In the data rows, zero lies at 4.5, halfway between 4 and 5.
Here are some points:
array([4., 4., 3., 5., 5., 8., 0., 5., 4., 8., 2., 5., 4., 3., 4., 4., 6., 4., 5., 2., 3., 4., 3.,
       4., 4., 6.])
array([5., 4., 3., 4., 4., 6., 5., 4., 4., 5., 3., 6., 4., 5., 2., 5., 5., 5., 5., 3., 1., 1., 3.,
       5., 4., 4.])
array([6., 4., 4., 4., 3., 5., 7., 6., 6., 5., 3., 8., 3., 6., 0., 5., 5., 4., 6., 5., 3., 4., 3.,
       6., 4., 5.])
array([5., 6., 4., 5., 4., 6., 6., 5., 6., 5., 2., 6., 3., 5., 1., 4., 6., 4., 5., 5., 5., 4., 3.,
       7., 3., 6.])
array([6., 5., 3., 3., 3., 5., 4., 6., 6., 6., 2., 4., 5., 4., 2., 4., 5., 7., 6., 5., 4., 6., 4.,
       5., 4., 4.])
array([4., 6., 5., 5., 3., 8., 9., 5., 7., 4., 4., 9., 4., 7., 1., 3., 3., 5., 5., 5., 5., 5., 4.,
       1., 4., 6.])
array([7., 0., 9., 2., 6., 0., 0., 0., 0., 1., 7., 0., 9., 0., 9., 8., 6., 4., 0., 0., 5., 1., 8.,
       7., 6., 0.])
array([3., 2., 8., 5., 6., 1., 6., 3., 3., 2., 8., 2., 6., 2., 7., 7., 3., 4., 1., 2., 4., 1., 8.,
       3., 6., 3.])
array([5., 4., 3., 5., 4., 5., 0., 5., 3., 5., 4., 5., 4., 4., 6., 4., 5., 6., 5., 4., 4., 4., 4.,
       7., 3., 6.])
array([3., 5., 4., 5., 5., 6., 5., 4., 5., 6., 4., 8., 4., 6., 1., 4., 5., 4., 5., 3., 5., 5., 3.,
       2., 4., 4.])
array([3., 7., 6., 5., 4., 7., 9., 4., 6., 3., 5., 5., 5., 4., 2., 3., 4., 5., 3., 7., 8., 5., 4.,
       3., 4., 6.])
array([6., 2., 3., 3., 3., 5., 0., 5., 3., 7., 5., 5., 4., 4., 8., 5., 5., 5., 6., 5., 1., 3., 4.,
       4., 5., 5.])
array([2., 6., 5., 6., 4., 7., 9., 6., 7., 3., 7., 5., 5., 4., 3., 4., 3., 5., 4., 8., 6., 4., 5.,
       0., 6., 6.])
array([7., 2., 8., 3., 5., 0., 0., 2., 0., 3., 2., 3., 3., 4., 9., 5., 5., 2., 4., 0., 6., 7., 7.,
       7., 5., 2.])
array([5., 4., 7., 4., 5., 1., 5., 3., 4., 2., 6., 0., 8., 3., 2., 4., 6., 6., 3., 8., 5., 1., 5.,
       4., 4., 5.])
array([5., 4., 3., 5., 4., 6., 1., 5., 5., 5., 4., 4., 3., 4., 6., 6., 6., 4., 5., 4., 2., 3., 3.,
       6., 6., 6.])
array([4., 5., 3., 6., 6., 9., 8., 4., 5., 6., 5., 8., 4., 4., 1., 3., 5., 3., 5., 3., 5., 7., 4.,
       6., 4., 6.])
array([6., 1., 7., 4., 5., 0., 0., 1., 0., 0., 9., 0., 9., 0., 9., 8., 6., 4., 3., 3., 4., 2., 5.,
       7., 6., 1.])
array([2., 3., 6., 6., 6., 2., 3., 3., 3., 3., 9., 0., 6., 2., 9., 6., 3., 5., 2., 5., 6., 2., 6.,
       2., 6., 4.])
array([3., 5., 3., 4., 6., 7., 6., 4., 5., 4., 4., 6., 3., 4., 1., 4., 6., 4., 4., 5., 4., 5., 4.,
       3., 4., 6.])
Here are 19 more points, each followed by its number:
array([7., 1., 7., 3., 6., 0., 0., 4., 1., 6., 4., 5., 4., 5., 9., 7., 2., 4., 5., 0., 3., 5., 7.,
       6., 6., 1.]) 0
array([5., 5., 7., 4., 4., 0., 2., 2., 3., 1., 8., 0., 6., 2., 9., 5., 5., 5., 2., 7., 4., 0., 6.,
       4., 6., 4.]) 1
array([4., 2., 3., 5., 5., 7., 0., 6., 4., 7., 6., 5., 4., 6., 7., 6., 4., 5., 6., 3., 3., 4., 4.,
       4., 5., 3.]) 2
array([3., 6., 3., 5., 5., 8., 9., 5., 6., 3., 4., 8., 3., 5., 0., 3., 4., 5., 5., 6., 6., 6., 4.,
       2., 3., 5.]) 3
array([4., 6., 4., 5., 4., 9., 6., 6., 7., 5., 7., 6., 4., 6., 1., 4., 3., 6., 5., 9., 5., 4., 3.,
       3., 4., 7.]) 4
array([5., 5., 7., 5., 4., 4., 4., 3., 3., 3., 7., 1., 6., 4., 6., 6., 3., 5., 2., 7., 4., 0., 6.,
       3., 4., 4.]) 5
array([5., 5., 4., 5., 3., 8., 9., 6., 8., 5., 3., 9., 3., 8., 0., 4., 4., 3., 5., 4., 5., 6., 4.,
       1., 5., 5.]) 6
array([3., 6., 6., 5., 4., 7., 6., 6., 6., 4., 6., 3., 6., 6., 3., 5., 3., 5., 3., 9., 5., 3., 6.,
       0., 5., 5.]) 7
array([6., 4., 6., 2., 4., 0., 0., 2., 2., 3., 6., 0., 8., 2., 8., 5., 6., 5., 3., 4., 4., 2., 5.,
       5., 5., 2.]) 8
array([4., 7., 4., 4., 5., 4., 7., 4., 5., 6., 1., 8., 4., 4., 1., 4., 6., 4., 5., 2., 4., 5., 3.,
       4., 3., 5.]) 9
array([6., 5., 3., 4., 4., 3., 5., 4., 4., 5., 5., 6., 2., 5., 4., 4., 4., 5., 5., 4., 5., 7., 4.,
       7., 4., 4.]) 10
array([3., 5., 5., 4., 2., 5., 6., 5., 7., 3., 6., 2., 6., 4., 0., 4., 4., 5., 3., 8., 4., 2., 4.,
       0., 6., 6.]) 11
array([3., 6., 6., 4., 4., 4., 9., 4., 7., 3., 4., 3., 6., 4., 1., 3., 5., 4., 3., 8., 6., 3., 4.,
       0., 4., 5.]) 12
array([5., 4., 3., 3., 5., 4., 1., 5., 5., 7., 2., 8., 3., 6., 5., 3., 4., 5., 5., 3., 7., 9., 3.,
       5., 3., 5.]) 13
array([7., 2., 9., 5., 6., 0., 0., 2., 0., 4., 3., 5., 4., 4., 9., 7., 5., 2., 4., 0., 7., 9., 8.,
       5., 4., 1.]) 14
array([6., 3., 4., 4., 3., 2., 2., 4., 3., 6., 3., 5., 3., 6., 8., 4., 4., 5., 6., 1., 4., 5., 4.,
       7., 5., 3.]) 15
array([3., 5., 6., 6., 4., 8., 9., 5., 6., 3., 5., 8., 5., 6., 2., 3., 3., 4., 4., 6., 7., 4., 5.,
       5., 4., 6.]) 16
array([5., 3., 3., 4., 4., 7., 5., 5., 4., 7., 3., 7., 5., 6., 6., 4., 5., 5., 6., 4., 5., 7., 4.,
       6., 4., 4.]) 17
array([4., 4., 4., 4., 6., 2., 4., 3., 3., 5., 2., 7., 4., 4., 2., 5., 6., 4., 5., 2., 4., 5., 5.,
       3., 2., 3.]) 18
Which three of these numbered points are nearest to each point below, looking only along the 3 directions in which the first points spread most? Their numbers follow each, nearest first.
array([5., 2., 3., 3., 4., 1., 2., 5., 4., 6., 4., 3., 4., 4., 6., 5., 6., 5., 6., 2., 4., 6., 4.,
       7., 5., 3.]) > 15 2 18
array([5., 5., 3., 4., 5., 5., 6., 4., 3., 4., 5., 5., 3., 6., 6., 4., 4., 5., 5., 4., 5., 6., 4.,
       6., 4., 4.]) > 10 18 17
array([6., 0., 7., 4., 7., 2., 0., 5., 0., 6., 4., 5., 3., 4., 9., 8., 4., 2., 5., 0., 4., 5., 6.,
       6., 5., 2.]) > 0 14 15
array([5., 4., 2., 2., 4., 5., 0., 6., 4., 5., 5., 6., 3., 5., 6., 5., 4., 5., 6., 6., 4., 6., 4.,
       5., 5., 3.]) > 2 17 15
array([2., 7., 5., 7., 4., 7., 9., 4., 7., 1., 7., 5., 4., 2., 0., 4., 4., 4., 3., 7., 6., 2., 4.,
       2., 4., 7.]) > 12 7 11
array([4., 4., 8., 4., 5., 0., 0., 3., 2., 2., 9., 0., 6., 2., 9., 6., 2., 5., 1., 5., 6., 4., 8.,
       3., 8., 3.]) > 1 8 5
array([4., 5., 4., 4., 4., 3., 1., 4., 5., 6., 3., 5., 5., 2., 6., 5., 5., 3., 5., 2., 3., 5., 4.,
       3., 6., 6.]) > 2 15 17
array([4., 3., 4., 4., 5., 3., 3., 4., 2., 6., 2., 3., 5., 3., 9., 4., 4., 4., 5., 0., 3., 6., 5.,
       5., 5., 4.]) > 15 0 2
array([5., 5., 3., 5., 5., 4., 5., 5., 5., 4., 1., 8., 3., 6., 3., 2., 6., 5., 6., 4., 9., 9., 4.,
       6., 4., 4.]) > 9 10 18
array([4., 5., 4., 5., 5., 8., 9., 6., 6., 5., 5., 6., 5., 5., 2., 3., 3., 6., 4., 8., 4., 3., 5.,
       4., 4., 7.]) > 4 16 3
